In the rows, 128 means zero.
The rows below come in pairs that one turn or mirror swaps. Which row does each named row swap with?
The rows were stretched afterwards, more along some directions than others.
mef: [116 141 137 133 174 114 112 140 119 129 120 105 150 104 126 122 100 139]
Dimep: [112 110 131 105 144 111 134 118  97 111 108 115 136 103 146 110  83 135]
puf: [ 99 146 116 147 142 145 117 141 116 115 104 151 105 136 131 109 126 124]
Gavo: [142 117 136 125 130 103 120 110 128 104 133 113 127 120 115 115 128 121]
bof: [146 100 128 129 138 155 111 122 105 114  99 112 110 136 162 112 127 131]
pof: [109 150 129 132 129 115 127  96 153 107 121 132 132 121 122 111 114 124]
Bofur: [ 95 116 131 134 120 113 140 136  90 127 118 117 106 132 102 134 101 157]
felop: [144 110 125 160 153 153 128 147 105 125  87 109 126 138 133 142 137 142]
Zuduv: [126 132 111 146 133 111 131 121 111 120 102  91 108 124 122 157 108 142]
Mik: [122 149 134 148 156 163 127 137 158 136  96 119 130 136 148 114 115 132]
sol: [ 98 138 137 168 139 110 153 156 132 123 129 112 100 111 109 120  91 134]
sek: [117 127 137 125 145 128 150 141 108 133  93 139 117 150  96 116 148 139]
Tuv: [128 125 137 136 134 125 109 118 144  91 124 107 124 137 120 119 126 112]
Vomuv: [ 99 134 137 155 145 108 173 158 116 110 112  98 125 118 103 156 126 121]
viz: [118 106 165 127 143 125 157 152 109 109  91 116  99 119 137 112 129 103]
bov: [112 151 126 138 162 119 122 105 157 114 123 132 118 123 119 127  88 125]
tisus: [109 141 151 129 178 151 121 138 117 111 104 122 129 116 151 105 126 113]
mit: [135 105 128 118 148 136 150 113 101 129  94 125 105 134 131 126 126 111]
Kigi: [103 114 114 123 146 138 125 165  97 133  69  87 117 127 159 147  99 145]
nofu: [117 120 152 138 161 149 131 173 117 117  75 142  94 156 122 124 138 133]
neze: [135 132 137 136 124 113 150 132 132  98 105 110 146 118 121 124 131 107]
dolos: [112 130 121 150 129 136 120 152 134 133 101 101 104 131 131 147  64 149]
Lifub: [ 90 137 158 149 138 113 165 167 114 103 116  92 113 127 121 141 128 128]
Sogod: [139 130 133 154 154 142 157 148 136 130  86  87 120 136 153 135 125 127]
Kare: [111 131 147 159 158 121 160 178 117 117  88 116 129 116 102 156 124 118]
sed: [107 150 123 137 161 141 107 126 114  99  96 121 119 128 140 128 137 104]
das: [107 125 137 141 129 126 146 119 100  88 133 122  97 148 101  99 138 132]
Bezik: [126 132 120 119 164 136 114 137 117 150  96 148 101 121 132 115 117 113]
seno: [ 97 139 130 133 170 115 133 148 113 143 106 124  94 115 111 130 121 102]
vak: [ 67 146 120 142 154  87 160 147 115 111 103 113 124  80 120 150 105 106]
tef: [124 132 129 140 165 160 128 141 137 133  79 108 114 136 168 133 132 138]
tenif: [119 139 142 139 171 149 113 139 123 105  90  88 121 123 156 118 127 104]
masug: [135 125 160 122 170 143 144 167 107 118  67 107 136 142 123 119 138  94]
Kame: [102 119 123 135 141 129 149 156 107 134  99 165 112 113 113 108 118 127]
lote: [104 132 134 145 143 106 140 132 114 101 128 115  93 137  75 113 122 124]
nugi: [107 100 128 106 131 126 149 144  89 114  86 165 113 125 140 113 135 110]
debek: [ 96 148 143 122 168 106 117 155 120 131 119  99 116 113 121 123  95 122]
pige: [ 92 148 126 153 173 117 164 143 122 140  96 131  90 113 114 136 130 130]
nupa: [ 91 125 138 170 154 118 161 153  95 134  92 116  85 119 117 153 129 143]
Nin: [112 142 130 156 169 130 146 151 121 156  86 147 107 120  96 135 136 133]
Leku: [131 116 119 126 148 145 118 126 123 129 102 127 149 111 147 112  97 141]
mub: [ 90 137 137 128 139 113 113 124 126 128 108 135 104 115 120 131  83 104]
Nuza: [113 123 120 154 121 119 127 150 117 118  97  81  98 124 130 153  88 151]
mus: [109 123 144 139 156 106 166 138 102 114 128 128 104 107 105 107 131 109]

puf swaps with mef
mub swaps with masug
mus swaps with bof
bov swaps with nofu

The rows below come in pairs that one turn or mirror swaps. Which row does each named row swap with?
The rows were stretched afterwards, more along some directions than others.
Gite: [131  87 168 107 106 125 101 142 140 104 130 142 165 168 135 130 117 166
  90]
tufef: [139 113 139 148 113 133 148 122 157 137 106 144 135 159 128 100 131 154
 138]
fofir: [ 99 146 108 118 156 146 137 146 138 133 123 143 112 141 126 108 122 130
 113]
bev: [150 110 135 124 128 133 162 131 152  98 134  82 142 127 148  86 152 100
 152]
mem: [135 103 126 137 122 132 128 120 154 143 123 145 128 133 122 118 133 145
 162]
Podo: [127 153 112 132 125 123 123 137 113 152 132 141 113 138 106 138 121 131
  76]
Lir: [121 147 120 119 133 131 106 146 106 147 142 133 120 154 121 141 123 138
  71]
zeti: [151 115 138 133 121 117 118 106 130 151 123 154 106 135 118 119 106 149
 173]
zab: [161 121 149 133 121 138 140 117 158 129 158  82 151 111 132 107 146 116
 116]
fis: [153 120 132 136 115 118 111 118 115 149 129 151 130 149 128 137 115 146
 166]
sola: [108 104 136 110 140 121 104 148 101  87 140 125 121 176 131 150 100 138
 137]
kop: [131 102 132 132 149 155 112 115 125 157 119 161 107 126 135 121 127 139
 160]
gise: [126 119 129 156 111 109 144 121 138 124 108 148 120 175 119 121 107 158
 142]
dusu: [139 122 136 136 127 129 121 125 126 141 130 134 138 138 136 141 119 145
 177]
nat: [124  84 162  89 137 127 105 141 121 125 151 144 136 147 148 103 113 135
 130]
delad: [113  84 152  92 132 128  78 141 124 126 148 146 134 161 136 129 109 156
 121]
dodid: [110 151 100 127 124 139 134 151 126 109 106 135 136 153 128 134 136 154
  88]
nagep: [146 111 152 125 112 118 122 108 126 146 136 134 131 127  97 135 133 142
 136]
zimen: [132  88 155  96 119 120  92 138 118 121 137 146 162 172 131 131 121 173
 107]
bav: [104 105 132 107 137 117 108 151 109  90 128 141 115 173 129 146 101 146
 133]
varu: [151 130 130 132 120 114 154 131 131  98 145  79 133 131 144 113 144  91
 129]
vomuk: [ 92 150 102 131 139 131 139 146 128 115 111 141 114 162 120 120 118 153
  92]
zezos: [144 107 123 146 122 139 135 112 139 151 127 161 144 148 130 120 128 158
 160]
kem: [148 124 132 121 127 124 144 122 117 128 155  75 130  99 108 117 149 107
 129]
kaz: [163 126 132 127 113 128 149 122 146 118 156  82 135  97 135 121 155  93
 136]
kobi: [154 118 121 135 124 139 157 138 126 117 146  92 154 108 159 124 144 106
 147]
Nug: [132  93 144  99 126 117  96 141 127 120 142 155 135 159 130 118 104 167
 114]
Gil: [127 100 143 144 126 143 131 121 163 143 122 153 144 154 133 112 122 145
 142]
daz: [130 152 117 130 129 139 111 145 107 149 137 141 118 153 108 134 140 149
  63]
fugin: [149 129 135 129 112 119 156 116 159 107 157  71 134 131 121  96 147 113
 132]
Nuka: [157 141 123 130 132 130 140 126 116 127 141  88 102  99 140 113 136 102
 150]
ribup: [105 137 110 131 127 149 130 136 150 109 112 138 134 169 118 107 129 165
  87]
Tekul: [126 148 114 135 125 128 113 147 108 144 136 145 123 156 117 150 124 138
  71]
gifof: [ 93 155  96 126 137 153 118 149 134 122 117 142 104 143 131 131 135 138
  92]
Kupa: [138 107 133 144 116 129 130 106 148 151 134 137 121 149 107 114 117 163
 154]
Vud: [103 156 116 121 134 150 108 144 126 124 118 143 108 160 132 135 112 159
  94]
Bar: [149 126 120 134 128 156 155 130 139 123 144  93 148 114 141  98 172 111
 132]
Guzod: [ 85 151 106 133 145 155 140 149 127 128 106 151  98 152 137 109 114 145
 111]
telo: [142 136 130 128 128 133 155 128 146 131 162  83 140  98 144 107 142  90
 141]
mopat: [147 124 126 121 137 148 132 128 141 129 154  80 130 102 143 112 164  95
 145]
lazo: [143 116 144 148  90 106 147 113 165 134 129 134 136 156 105 112 120 162
 128]
tizu: [141 101 138 146 117 125 144 106 177 123 125 142 140 143 109 105 119 158
 154]
doto: [125  95 165  92 126 110 100 142 118 115 147 134 151 161 137 133 113 144
 102]
Melol: [112  98 154 102 141 119 100 141  96  90 141 121 108 166 129 144 100 137
 140]
Voz: [134 111 125 134 144 150 156 138 154 101 144  88 139 119 153  94 153  96
 142]
zof: [142 111 123 119 149 150 137 136 121 126 135 101 123  85 157 122 138  83
 158]
lub: [139  90 145 134 110 135 136 123 146 137 124 145 162 148 128 115 127 156
 158]
Kozu: [117  88 167  92 150 132 101 151 115 126 150 135 130 153 144 116 112 144
 122]
fem: [112  98 147  97 133 119 100 149 107  90 138 125 133 172 124 147  97 143
 140]
Basa: [167 132 108 133 138 127 144 126 128 144 159 100 142  99 133 102 162 110
 154]
fiba: [128 103 137 142 127 126 138 111 152 148 140 153 124 143 119  98 119 159
 164]
Somi: [152 143 105 141 132 131 142 138 103 116 136  97 115 118 144 122 144 111
 154]

bav swaps with Lir
Somi swaps with fis
daz swaps with fem
Gil swaps with Voz
zab swaps with tizu

